In the data rows, the value 128 means zero.
Here is a table of points, one per row:
[153 217 126 149 119 119 138 111  93 136 192  97 102]
[117  71 150 110 150 130 122 146 141 145 115 165  94]
[167  95 105 121 110 160 121  69 153  64 102 149 152]
[116 181 159 148 160  83 151 156 113 143 116 110 137]
[177 196  85 161 163 141 141 173 177 122 142 104 171]
[129 175 165 138 169  86 153 168 144 109  81 134 157]
[114  40 130 100 129 167 113  84 125 153  99 154 117]
[113 179 153 144 127  94 154 163 120 109 158 115 106]
[173 217 102 170 134 144 134 104 124 133 176  95 129]
[147 165  92 141 141 140 131  92 141  51 161 101 194]
[135  92 101 111 166 123 112 151 184 143 103 145 145]
[148 192 108 148 151 121 137 142  86 102 179  84 138]
[ 93  72 175 122 107 101 177  98 154 134 127 141 148]
[123  95 163 106 165 116 152 114 136 154  72 153 117]
[111 164 119 144 139 102 134 116 152  83 125  99 202]
[ 67  96 171 128 148 103 170 111  96 173 163 138  48]
[130 110  86 130 138 144 110  65 153  48 139 115 210]
[ 87  69 159  95  98 109 100  83 110 180 105 160  86]
[132  80  94 107 104 170 108 112 163  73 112 150 180]
[ 73  69 163 105 109 101 115 155 153 139  86 165 114]
[ 95 149 141 139 167  90 184 143 137 156 140 107 140]
[187 193  84 146 158 160 137  89 122 168 165 105 113]
[118 152 167 135 144  88 142 182 139 126  74 142 135]
[137  76 103 119 151 174 127 126  99  98 152 131 120]
[148 100  93 123 115 168  99 137  71 121 167 119 100]
[135 203 127 161 172 102 149 155 122  74 140  98 176]
[137  73 125 108 149 133 117  62 125 174 107 148  62]
[ 68 109 175 127 143 100 168 106  98 168 162 128  59]
[169 120  80 119 151 168 108  63 114 187 131 126  90]
[121 189 165 140 112  95 133 190 111 121 122 121 125]
[ 83 133 170 142  96 104 139 115 106 156 138 122  92]
[ 89  70 162 113 144  99 141 118  95 180 128 152  47]
[ 81  37 157  72  85 125  93  89 116 174  79 183  91]
[145 161  91 148 110 132 107 136 176  97 126 108 194]
[ 74 126 166 130 153  99 173 112 120 150 166 124  80]
[122 182 169 134 144  76 144 159 101 154 104 116 113]
[154  98 139 115  97 155 101 117  75 169 144 152  41]
[110  79 153 108 148 124 141 152 160 125  56 166 142]
[136 200 135 155 146 116 158 119 110 136 189  93 104]
[102 153 105 148  88 123 104  75 172  88 122 111 194]
[130 159  97 147  96 141 102 125 102 146 162  95 126]
[ 67  89 172  87 148  85 147 145 102 140 126 165  99]
[124 162 165 127 142  90 132 144 106 163 102 129 102]
[182 171  84 146 113 163 115 181 163 110 133 116 165]
[133 148  95 149 160 118 140  60 153  52 136  95 225]
[154 139  80 138  92 168  87 108  91 134 160 109 115]
[118 153 100 143  94 125 105 115 175  80 122 103 212]
[141 198 113 163 144 103 137 160 124  74 145  97 160]
[163 203 101 154 165 141 150 104 126 155 171  92 127]
[125 132  91 137 115 140 102  64 162  53 133 109 215]
[123 105 163 100 102 110 135  95 144 103  86 168 136]
[122 176 144 150 112  92 121 101  96 136 136 106  92]
[101  89 176  96 116 123 142  94 112 130 133 154  91]
[175 129  91 131 162 152 111 153 174 141 103 139 151]
[168 225 113 161 115 136 133 125 105 131 191  89 112]
[100 160 127 133 161  96 167 101 178 129 134 106 179]
[177 142  87 127 126 172 110 130 129 167 135 120 110]
[126 160 176 138 172  99 159 168 126 136  81 141 123]
[115  55 125  99 123 149 102 117 142 180  94 161  93]
[140  91 149 112 151 132 146  95 157 108  76 160 148]
[187 182  77 140  96 158 111 172 108 111 181 100 144]
[134  70 138 108 150 146 142 127 110 150 107 148  91]
[ 85  89 160  89 134 139 156  76 124 161 152 147  72]
[121  59 140 106 159 154 149 152 131 121  92 152 129]
[ 69  92 177 121 140  87 164 156 162 110 122 148 128]
[142  92  94 109 132 159 132  94 104  98 127 120 163]
[132 202 138 158 136 109 154 152 126 108 175 101 128]
[110 174 135 150 154  92 141  78 175  65 103 114 218]
[145 102 153 117 126 142 134 176  76 171 116 148  62]
[113 136 171 126 135  94 127  91 146 126  67 152 146]
[120  62 102 113  96 178 115 172 118 146 113 145 108]
[164 108 119 120 101 161  93 133  92 164 144 146  63]
[164  96 117 104 136 151 104 110  87 187 138 149  48]
[132  59 118 101 158 156 138  93 133 111 109 148 136]
[152 228 131 160 102 103 133 201 108  88 160  99 131]
[ 95  66 159 101 103 123 113 186 125 162  71 164  98]
[179 207  92 153 161 149 144 105 125 159 173  90 117]
[138  72  98 106 155 163 137  87 152  62 121 139 172]
[100 163 143 145 111  91 135 142 150 118 108 110 176]
[114 127 175 123 140 100 134 182 102 168  84 144  90]
[176 216  96 164 107 147 127 197 155  74 163  95 181]
[ 88 131 148 147 133  98 147 114 164 111 131 113 180]
[104 169 155 150 138  91 143 166 101 149 125 105 122]
[141  72  94 115 154 160 116  67 136  68 137 130 188]
[173 120  94 128  93 162  79 147 113 129 139 128 118]
[159 188  88 146 141 142 132 178  78  87 183  90 150]
[134 203 145 157 167  70 152  84 143  70  87 105 217]
[129 207 120 152 147 134 172  89 135 154 195  87 118]
[134 116 158 129 144 129 143 150  98 161  94 149  85]
[140 217 135 155 102  92 122 187 129  68 139 117 166]
[165 152  69 147 119 147  98  84 173  91 119 103 189]
[124 117  92 105 155 137 126  96 101  75 158 121 177]
[ 71 113 156 121 181  87 180  87 118 165 145 114  79]
[133 191 124 151 138 110 152 108 100 147 189  90  95]
[176 128  91 117 140 149  99 152 185 135 106 149 151]
[118  56 109 108  88 168 105 185 125 143 103 146 108]
[ 72  83 177 121 146  98 159 146 109 166 151 144  63]
[176 117  99 121  97 166  75  74 148 105 122 151 136]
[109  56 143 104 142 136 132  91 171 121  58 167 156]
[ 95 157 158 140 169 100 179 121 133 127 170 105 118]
[140 163  96 154 108 134 102 147 155 121 137 102 174]
[127  68 106 109 139 176 132 178 102 123 139 132 110]
[148 131  95 130 118 172 118 143  86 111 181 106 113]
[ 86 147 164 146 100  89 137 142 157 119 102 122 164]
[158  79 110 104 159 136 108 148 160 133 103 164 110]
[171 183  89 146 148 148 124  93 154 135 145 102 156]
[ 64  99 169 128 148  78 165 178 155 117 131 133 125]
[ 86 109 170 123 156  93 152 118  90 142 147 134  82]
[130 110 168 127  94 133 127 119  86 163 121 154  56]
[164 110  96 102 177 136 116 133 191 148  81 146 163]
[100  97 173 121 103 104 140 160 146 121 109 153 116]
[160 209 108 161 156 128 153 139 151 117 164  97 152]
[156 215 110 166 117 122 124 180 128  55 160 101 178]
[114 104 178 123  95 120 133 117  81 167 119 151  62]
[106 160 119 143 132 103 137  92 152 115 149 102 151]
[142  86 131 110 140 133 114 160 143 141 110 158 102]
[160 197 118 139 149 115 141 197  63  94 173  98 145]
[107 206 153 144 126 105 170 154 126 138 135 102 142]
[159  92 130 118 104 164 108 124  80 143 137 148  68]
[137 114  89 134 125 160 105 138  79 111 172 104 118]
[147 107  77 124 101 158  89 150  92 120 163 105 133]
[ 94  95 169 113 113 110 142 100 129 139 124 144  93]
[ 71  87 177 120 149  96 160 125 101 163 157 142  49]
There is one direction along which these points spread out most. How far along it is each point below, from 0 to 99? 50 is the average, and the first point above lies past it.
[101 161 126 147 108 100 128 124 157  98 115 103 193] 64
[ 73 119 171 139 110  98 151 168 108 165 150 123  79] 36
[113 136 166 131 150  84 145  82 165 135  46 147 141] 43
[151 219 127 157 142 101 133 189  82 106 168  89 134] 71
[170 135  85 130  95 173  80 111  89 143 162 112 103] 53
[120 190 154 147  98  87 124 198 136  84 129 127 148] 63
[169 126  88 131 129 167 103 117 153 159 119 132 127] 51
[183 145  86 129 141 159  97 126 121 179 138 118 108] 52
[107  58 151 101 125 140 129 176 105 175  85 156  81] 23
[134  75 109 103 104 166  96 153 130 172 102 146 100] 34
[150  95 140 113  96 145 108 112 143 105 102 161 127] 42
[104  45 124 101  89 151 100 190 158 138  73 165 135] 31
[159 116  92 102  97 175  86 106 134 211 124 144  78] 37
[128 192 155 144 120  84 126 128 149  84  98 130 173] 64
[102 120 176 119 109 104 117 151 103 175  87 144  75] 31
[170 100  95 117  89 178  82  99 100 125 145 139  92] 45
[135 145  91 145 159 144 134 151 110  62 177  94 172] 69
[147  76 120 107 142 158 131 146  92 137 134 140  92] 37
[192 185  68 140 151 153 122 117 148 158 157  94 149] 69
[180 157  93 138 122 185 111  92 103 169 168 101 107] 56
[148  82 116 100 146 157 113  98 122 197 118 146  80] 31
[112 111 159 117 114 101 118 152 156 107  54 161 154] 43
[150  88 142 115 118 145 126 126 120 123 106 153 110] 39
[ 84  94 167 111  89 100 106 192 156 129  66 169 130] 34
[134  72  95 111 156 165 136  92 150  63 128 136 175] 52
[169 109  86 120 101 172  86 105  83 125 163 122 107] 50
[ 90 150 148 148  95 108 133 134 106 157 146 105 111] 48
[169 193  91 152  99 153 118 190 100  95 183  92 136] 72
[109 174 154 142 112  95 135 127 118 123 155 119 111] 54
[ 83  42 149  90 117 117 109 172 162 138  70 182 128] 25
[119 142  95 140 109 130 105  70 168  59 124 106 218] 69
[131 111 162 119 161 115 159  94 168 108  61 159 154] 44
[145  90  96 120  97 166  98 154 172 130  95 146 159] 48
[ 84  86 173 118 128 100 148 178 122 145 131 149  81] 31
[ 89  48 146  94 145 127 116 132 126 180  99 167  81] 20
[152 203  98 162  89 109 124 180 116 100 149  82 129] 71
[ 97  43 160 101 151 119 143 146  90 174 130 154  70] 21
[148 223 137 157 102 102 133 191  97 103 161  99 118] 68
[ 99 161 136 145 142 112 156  92 136 144 156  99 131] 55
[178 177  85 150  97 170 106  97 123 139 165 104 125] 64
[115  88 165 109 148 121 141 178 101 178  84 154  76] 27
[123 158 104 140 158 120 136  95 136  70 152  95 193] 69
[122 164 169 130 175  81 153 118 133 142  82 131 138] 49
[ 85 123 166 135  94  97 156 108 164 117 116 126 163] 48
[122 172 163 136 139  81 135 135 167  91  74 140 178] 59
[185 187  83 156 148 155 124 146 164 135 141 110 157] 70
[137  79 145 111 126 137 112 138  95 166 135 159  48] 28
[ 75 115 166 137 142 100 151 100 146 131 133 126 147] 45
[146 104 150 117 109 141 118 100  71 154 133 150  51] 32
[109 154 113 141 134 109 122  70 167  57 118 110 224] 69
[181 158  75 140 143 163 100  55 120 155 142 113 121] 58
[ 83 140 159 141  98  89 138 132 176 100 102 123 183] 55
[103  42 129  87  92 152  98  88 129 178  74 175 106] 21
[133 197 134 149 168  88 144 109 159  64 105 111 212] 74
[110  56 145  96 157 135 123  82  98 200 127 155  39] 18
[114 173 127 156 139 129 145  85 117 155 172  90 116] 57
[151  80 117  90 105 153 104  88 143  92 107 166 148] 43
[ 89 156 155 143 154  85 165 147 132 122 163 124 122] 52
[186 103  95 125 183 159  98  83 131 168 133 137 130] 48
[172 212  91 169  96 146 114 172 162  71 151 108 188] 82
[104  42 129  89 118 127 104 164 164 146  81 172 133] 29
[190 163  79 154 112 171 119 185 160 111 125 120 193] 71
[ 68  74 171 106 167  87 160 148 144 127 126 150 104] 31
[154 106  90 123 112 164  98 155  90 120 161 115 115] 51
[154 117  87 123  82 181  96  97 122 151 141 122 114] 49
[140  95 153 112  93 123 115 181 102 155 125 148  68] 33
[ 86  63 161  96 133 114 121  93  87 185 117 153  50] 18
[141 149  92 140 150 147 134 181  89  88 183  96 137] 64
[110  46 126 100 104 162 113 181 114 159  97 152  95] 27
[166 104  77 127 117 156  94 141 105  84 151 106 182] 62
[121 167 107 146 127 133 121  69 150 136 131 106 171] 62
[162 141  83 129  89 177 101 100 115 135 160 111 121] 56
[137 206 143 153 164  86 147 137 157  67 107 115 196] 73
[118  46 133 103 135 152 135 170 140 121  78 159 140] 34
[145  84 122 111 126 151 112  84 142  93  97 157 153] 45
[127 129  89 140 119 150 101 152  87 115 175 105 121] 56
[132 113 165 115 142 129 153 135 119 156  99 146 100] 37
[ 98  41 142  92  83 115 105 157 177 124  54 178 135] 28
[ 80 118 171 124 149  90 161 105  96 153 157 130  63] 34
[ 76 122 163 135 130  97 167  84 113 148 143 121  85] 38
[ 86  85 179 111 131  95 170  80 132 134 107 165  97] 29
[171 212 128 164  75 122 132 122  84 137 194  88 128] 69
[149 109  84 123 116 166 102  95 119  80 148 119 156] 58
[ 90 151 159 134 123  88 146  85 182 106  80 126 193] 55
[ 67  76 173  87 152  80 159 156 129 128 124 162 101] 29
[129 113  88 130 140 144 110  84 141  64 146 110 195] 63
[163 236 109 158 109 142 143 107 114 137 202  86 113] 72
[108 151 125 141 122 100 122 101 182  76 102 110 223] 66
[111  57 106 103  99 156 109 112 112 164 111 130  95] 31
[163 161  80 134  77 180 119 171 191 100 132 118 189] 70
[ 98  43 141  90  93 147  96 109 104 205  98 157  57] 16
[140 104 178 111 128 108 139 188 113 167  92 145  94] 33
[ 67 109 170 133 134  88 164 187 136 136 138 132 110] 39
[165 138  84 141 102 169  94 124 157 133 122 128 150] 58
[133 162 109 156 116 138 122  92 112 147 162  95 133] 59
